In the data rows, the value 128 means zero.
Each row below has a hidden score, from 0 to 20, with 10 about the middle. What is it? The score is a weighted sum of the row's numbers plus the product of two more (or one squared), each taken from its middle value.
[112 149  83 186 133 130 172  97 134  98 163 109 158 168  55  86 168 136
 159  85 156  82 127  98] 10
[113 139 151 164 119 121 103 149 106 107 138 106 112 104 183 144  64 123
 133 158 157 119 106 152] 5
[141 135 139  65 117 137 133 121 180 166 139 122 166 112 134 147 139  90
 121 142  87 125 175 129] 12
[118 114 124 147 111 122 189 136 139 162 178 151 162 110 111  79 174 119
 124 167 150  77 180 181] 11
[113 129 129  93 136 143 147 114 179 145 144 126 149 122 137 184 100 113
 142 124  78 156 161 134] 10
[ 86 177 151 137  99 124 133 178 161 153 132 115 115  98 144 146 143 111
 115 170 101 150 135 178] 7
[182 134 119  86 133 127 153  90 162 147 130 129 176 131 158 101 121 103
 114 128 102 120 165 109] 14
[158 104  81 116 111 139 139 142 121 117 157 154 170 102 179 141  95 103
  83 176 138  86 127 165] 16
[108 161 135  80 121 116 117 155 180 161 126 135 123 108 104 154 146 134
 135 164  71 132 153 141] 10
[123 175 114 111 116  88 114 130 113 142 156 132 125 173  81 113 101  95
 194 113  82 141  74 105] 5
[134 113 176  66 109 139  80 114  87 132 116  77  91  84 148 137 177 169
  86 139 122 175 109 167] 10
[173 107  86 123 111 152 117 131 107 123 127 158 167 104 151 113  94  84
  97 139 141  86 141 110] 13
[ 74 172 137 165 146 107 170 140 134 143 164 100 133 109  56 134 165 158
 151 156 172  85 142 164] 13
[ 89 132 178 127 105 105  64 130 111 137 117  94  68 113 159 135 139 125
  84 127 123 161 103 146] 5
[106  98 175  92 124  97 111 110 136 141 116 112  77 148 152 149 133 144
 138 146 113 168 139 152] 6
[135  91 151 175 175 118 126 110  91 135 110 133  97 166 134  95 133 109
 121  89 192 133 103 118] 8
[186 123 100 109 183 167 161  85 147 151 117 150 183 131 128 116 105 105
 168  79  97 159 155 110] 11
[134 159 129 112 105 125 112 158 105  95 139  81 136 124 126 147  60 126
 117 151 116 129  95  92] 11
[ 98 140 137 150 123 144 157 157 193 135 128 104 118 133 108 186 115 110
 100 155 120 121 160 166] 13
[ 87 205 173 107 106  89 116 139 133 167 135 124 137  70 128 115 156 169
 139 185 118 134 148 117] 4
[108 110 190 167 117  80 124 126 148 131 105 167  82 164 170  87 140 105
  87 139 153 125 113 119] 6
[119 144 119 140 118 114 111 140 114 118 142 163 120 174  65  99 143  83
 188  99 115 129  67  81] 6
[114 128 161 100 132 140 129 124 157 155 126 120 149 130 177 145  89  92
 126 139  78 162 159 115] 7
[ 73 193 179 102 114  87  76 159 136 159 142 105  92 112  93 142 113 108
 173 140  79 153  92 117] 5
[158 118 111  97 102 114 144 159 138 154 146 122 164  86 143 144 118  94
 107 178 124  87 158 159] 15
[124 124 127 132 144 139  70 125  94 103 112 102  82 116 108 129 118 141
 130  75 110 187  70 106] 10
[162 146  80 126 104  99 196 140 183 131 176 145 149 107 131 118 118  91
 155 154 101 127 163 181] 9
[110 114 139 176 114 104 101 120 123 116 108 143  90 180 140  87 126 124
  99 108 148 107 105 112] 7
[185 106  96 148  92 103 184 130 167 105 157 183 173 161 155  56 164  77
 122 133 149  48 148 104] 8
[112 157 129 127 104 127 148  95 170 121 163 138 144 140 119 131 110 104
 110 144 125 118 143 115] 12
[129 105 139 132 172 132 168 113 137 116 134 132 120 168 140 148 113 135
 142 112 149 141 138 125] 10
[157 149 129 105 134 132  97  80 128 159 113 101 172 126 178 107 109  75
 117  89 108 140 149  78] 8
[ 92 192  78 178 109 120 128 133 102 104 162 146 151 146  86 104 148 139
 131 105 147  85  93  78] 6
[118 133 145 136  99 125 162 123 186 123 155 113 140 164 130 112 128 106
 103 152 113  95 154 142] 10
[172  69  68 159 124 163 101 119  89  65  71 163  83 186 106 114 152 123
 106  64 159 144  70 116] 15
[161 107 109  84 137 175 118 108 141 162 104 133 172 157  98 150 146  57
 151  72  86 137 163  65] 12
[124 106 185  75 138 128  94 106  98 124 124  94  95 102 150 137 151 172
 117 141 122 176 119 155] 10
[150 121  86 178 112 150 127 153 104  84 114 155 147 134 125 114  95 112
 121 124 172  72  98 113] 12
[140  93 132 150 137 129 199 115 149 146 162 156 171 138 114  81 155 100
 131 128 164  87 171 121] 10
[116 146 129 122 125 118 133 171 131 141 147 118 135  75 127 156 100 125
 126 186 135 111 142 166] 12
[164 100 115 129 160 170 111  87  82 135 110 137 175 166 167 104 147  93
 133  48 119 157 104  74] 4
[123 162 127 118 109 113 127 147 105 118 152  70 142  78 161 160  59 143
 132 173 129 115 140 144] 10
[118 125  94 196 170 128 138 119  97  97  95 155 100 157  70 124 132 179
 181 108 199  87 126 120] 9
[144  85 137 115 129 154  83 112  75  99 101 118  93 132 142 104 160 155
  94  96 147 152  89 140] 12
[117  99 126 163 111 130 191 153 146 127 155 147 135 136 116 114 149 100
 122 175 147 102 142 198] 9
[185 128  99 129  87  92 185 122 179 103 162 154 181 170 158  53 160  85
 112 145 136  46 165  90] 9
[133 138 114 154 134 141 136 158 119 117 129 139 129  92 156 152  67 118
 126 161 159 119 123 159] 10
[116 153 153  71 132 116 105 111 148 187 129  84 144 112 160 168 111  93
 160 132  68 182 168 133] 3
[115 138 119 165 157 152 149 134  97 113 112 129  97 115 104 164 109 190
 173 138 182 125 146 161] 9
[ 72 174 141 160 134 100 164 126 141 142 166  97 138 108  60 125 165 151
 146 150 176  76 142 144] 15
[117 115 105 177 159 142 121 115 114 124  93 153  79 163  88 140  87 134
 147 107 168 125 124 135] 12
[106 104 149 168 100  90 101 109 138 124  98 165  84 156 151  90 153 127
  65 125 155 107 108 132] 8
[111 130 112  94 118 113 121 164 181 140 122 155 126 125  87 130 173 137
 149 137  71 123 144 111] 11
[119 128 163 105 114  96 108 101 109 156 129 109 111 112 160 100 181 145
  78 145 151 124 127 150] 12
[148 117  88 142 103 148 127 134  93 106 128 122 152 127 144 145  67  89
 130 133 139 104 120 117] 8
[105  93 168 131  96  79 136 108 125 121 139 125 113 141 174 104 176 142
  64 147 153 115 122 128] 7
[153  84 121 106 150 133 107 100  81 107 117 113 103 144 110 129 137 173
 159  96 120 168 104 123] 7
[137  93 126 138 151 134 184 108 149  94 132 166 146 167 138 131 170 156
 147 102 176  91 141  97] 13
[123 115 109 176 158 124 149 115 117 120  98 141  76 145  99 155  89 147
 166 120 188 131 138 140] 10
[149 141 118 130 171 150 170 104 118 152 132 131 146 120 130 133 137 159
 156 102 157 146 153 150] 9
[124 124 149 105 128 140  66 121 101 104  98  94  77 110 132 145 136 134
 119  83 104 194  82 118] 10
[119 179 156  94 163 121  96  99 117 189 137  53 151  69 175 143  96 124
 165 103  87 201 146 125] 4
[ 84 168 128 172 131 131 134 139 153 125 134 125 113 161  59 140 140 124
 155 115 135 106 110 132] 10
[134 134 125 136 160 150 115 107 100 117 129  86 158 137 173 127 109 126
 147  69 104 183 101  84] 3
[ 70 192 145 157 146 111 140 129 136 148 172  70 109 107  67 161 118 113
 157 113 133 150 116 148] 7
[116 114 133 167 177 149 164 123 129 118  95 155 122 151 114 142 127 156
 178 106 172 130 153 104] 13
[ 97 141 169 132  99  88  55 124  92 132 119  63  85 102 182 111 136 140
  68 120 132 152  96 127] 5
[149  69 135  76 126 127 114 106  84 105 116 102  91 109 118 143 145 203
 137 137 132 150 115 171] 18
[105 136 103 173 128 116 177 115 134 138 163 134 166 115  77  87 182 139
 133 118 176  65 151 123] 13
[147 132  85 151 134 168  67 158  82  41 139  97 136 160 142 131  67  99
  99  83 114 151  16  52] 13
[118 165 143  99 120 105 137 150 117 119 158  77 136  95 122 162  67 145
 130 181 134 128 128 115] 15
[137  88 118 170 112 149  64 122 109  91  79 162  79 168 134  98 144 116
  73  82 151 125  69 118] 16
[146  89 143  90 172 155 139  94 110 125 132 116 138 128 132 133 157 161
 120  92 130 156 120 130] 13
[ 88 215 158 119 108 120  52 173 126 143 115 112 110  97 126 109 130 135
 117 160 107 134  95  99] 12
[131 137 115 152 134 153 130 167 129 119 128 133 135 109 157 155  72 126
 110 164 131 105 128 172] 10
[105 132 113 173 129 109 185 136 133 150 168 136 155 111  66  87 185 133
 146 142 178  61 160 158] 13
[194  64 116 107 155 168 161  84 163 138 109 199 200 175 155 101 118  83
 126  90 102 126 159  70] 11
[ 93 141 126 146 140 160 139 128 133 109 151  99 103 162  89 184  65 105
 160 119  92 187  98 161] 7
[115 139 117 106 126 108 134 151 168 144 122 145 139 110  88 125 164 137
 132 147  92 115 163 112] 10
[ 97 129 132 135 125 101 186 141 140 178 184 123 166  72  85  97 176 137
 153 163 154  79 193 176] 18
[157  69 113 128 131 127 131 117  98  97  95 142  95 140 105 135 177 191
 152 111 168 113 115 138] 8
[146  91  76 186 156 170 123 108  66  93  96 158 105 171  89 111 103 162
 132  98 189  92 109 151] 13
[122 143 118 164 178 160 168 124  98 134 142 131 131 112  88 152 118 167
 176  96 170 130 149 144] 9
[122 130 118  35  88 147  86 173 165 141 118 115 104 107 107 208 165 116
 120 151  28 165 153 147] 12
[100 116 153 138 109 116  83 127 137 127  99 140  64 137 130 135 126 130
 102 119 131 147 104 139] 12
[ 98 105 152 150  94  91 107 123 149 136 105 172  81 132 129 118 141 161
 100 149 145 110 127 161] 8
[122 199 141 155 111 140  72 156 116 125  91 133 124 117 118 102 132 123
 112 128 128 127  97  70] 16
[154 127  94 183 141 168 171 138 103 105 112 171 123 148 131 115 139 158
 149 106 188  98 136 147] 17
[143 131 134  67 126 152 108 103 149 175 123 115 167 126 133 148 141  60
 134 102  88 142 166  87] 10
[144  86 124 119 135 152  92 111  95  97  99 134  88 137 122 120 150 155
 122  91 142 155  88 120] 12
[120 110 134 150 118 117 197 141 155 139 179 121 137 134 107 116 128 100
 137 168 125 125 161 195] 10
[121 141 123 140 122 139 127 163 133 129 134 133 134 105 126 153  90 107
 121 164 141 101 127 151] 11
[143 117  76 180 107 153 119 156  96  90 120 122 132 107 157 146  55 123
 140 138 150  95 115 149] 7
[132  99 172  65 154 146 115 110  93 112 122 110 117 111 136 134 162 208
 144 123 120 163 124 130] 10
[127  98 149 131 177 153 157 111 151 128 107 169 144 166 128 136 140 151
 145 103 144 128 154  86] 15
[113 112 170 112 147 114 122 102 138 129 114 118 112 155 139 130 127 153
 142 126 141 133 148 111] 9
[118 107 137 143 120 134  58 132 106 115  88 129  71 128 140 126 143 137
  82 104 135 149  80 143] 11
[174 103 110 111 150 167 140 101 162 132 114 165 181 171 145 113 120  77
 131  95 100 123 151  86] 13
[159  81 101 143 171 142 147 106  81  99 108 143 136 150 101 113 169 183
 152  90 179 111 118 108] 10
[152 122 150  51 149 135 162 114 173 193 140 121 184  99 124 148 143  96
 130 145  86 128 203 117] 13
[ 30 197 195 119 148  82 161 151 179 181 173  56  95  81  36 191 130 145
 188 183 119 147 162 180] 12
[118  90 141 186 104  92 120 120 147 104  84 197  70 185 137  95 135 108
  90 115 178 101 102 130] 11
[123 146 103 125 117 143 108 165 166 130 110 182 123 166 100 130 156 121
 118 136  87 115 113 134] 15
[181  59  91 142 213 164 210 107 129 121 119 185 176 180 132 118 167 154
 144  60 154 128 136  97] 10
[ 82 202 138 128 117  78 143 130 115 155 169 108 143 113  70 117 153 167
 193 155 119 118 137 104] 2
[127 142 126  59 118 148  87 164 159 130 112 130 113  97 123 162 160 142
 111 141  49 186 110 129] 14
[ 80 195 104 160 132 119 145 121 113 115 196  81 139 158  42 120 147 156
 167 104 127 103  96 122] 7
[110 117 142 132 149 143 121 106  94 135 128 121 148 165 187 135 117 116
 143  90 110 178 104 123] 1
[102 188 143 153 103 108 101 149 123 112 114 131 127 146 126  98 139 121
 116 145 141 109 102  67] 9
[115  96 134 192 107 120  93 122 129 113  76 174  78 183 152  92 146 117
  71 100 157 106  91 122] 11
[153  83 123 140 128 144 118 113  71 104 100 128  99 119 113 109 142 181
 117 121 178 104 115 166] 13
[110 102 150 166 111 115  94 106 125 117 105 160  88 175 149  97 137 114
  87 116 160 122 100 121] 9
[131 135 124 114 126 149  90 101 106 140 134 104 162 143 164 127 136  82
 119  78 106 152 110  78] 5
[134 120 117 144 178 183 148 104  89 123 128 135 142 139  99 118 131 172
 158  81 168 134 129 109] 13
[147  91  94 130 147 131 132 108  80  96 118 124  97 129  81 138 137 181
 167 100 154 137 109 134] 11
[137 135  90 136 119 120 143 159 152 144 120 184 149 149  88  93 193 137
 122 142 142  60 147 112] 11
[ 96 119 152 114 100 108  71 144 109  97 116  78  63 111 140 157 116 126
  92 103 106 184  81 116] 8
[106 122 172 143 116  89 136 115 163 140 107 165 103 150 162 104 140 129
 108 147 136 117 140 135] 7
[141 143 103 129 119 131 144 153 160 137 128 178 143 157 106  97 167 122
 105 140 114  83 141 124] 12
[ 98 187 149 112 132 130  81 117 108 168 132  62 137 103 176 142 120 111
 134 102  94 178 120 130] 3
[113 116 110 144 154 130 108 124  82 114 111 115  77 118  85 145 105 177
 144 122 155 131 112 165] 14
[185  93 108 141  76 105 185 134 191 116 162 199 181 163 189  31 148  73
 101 168 120  46 179 120] 8
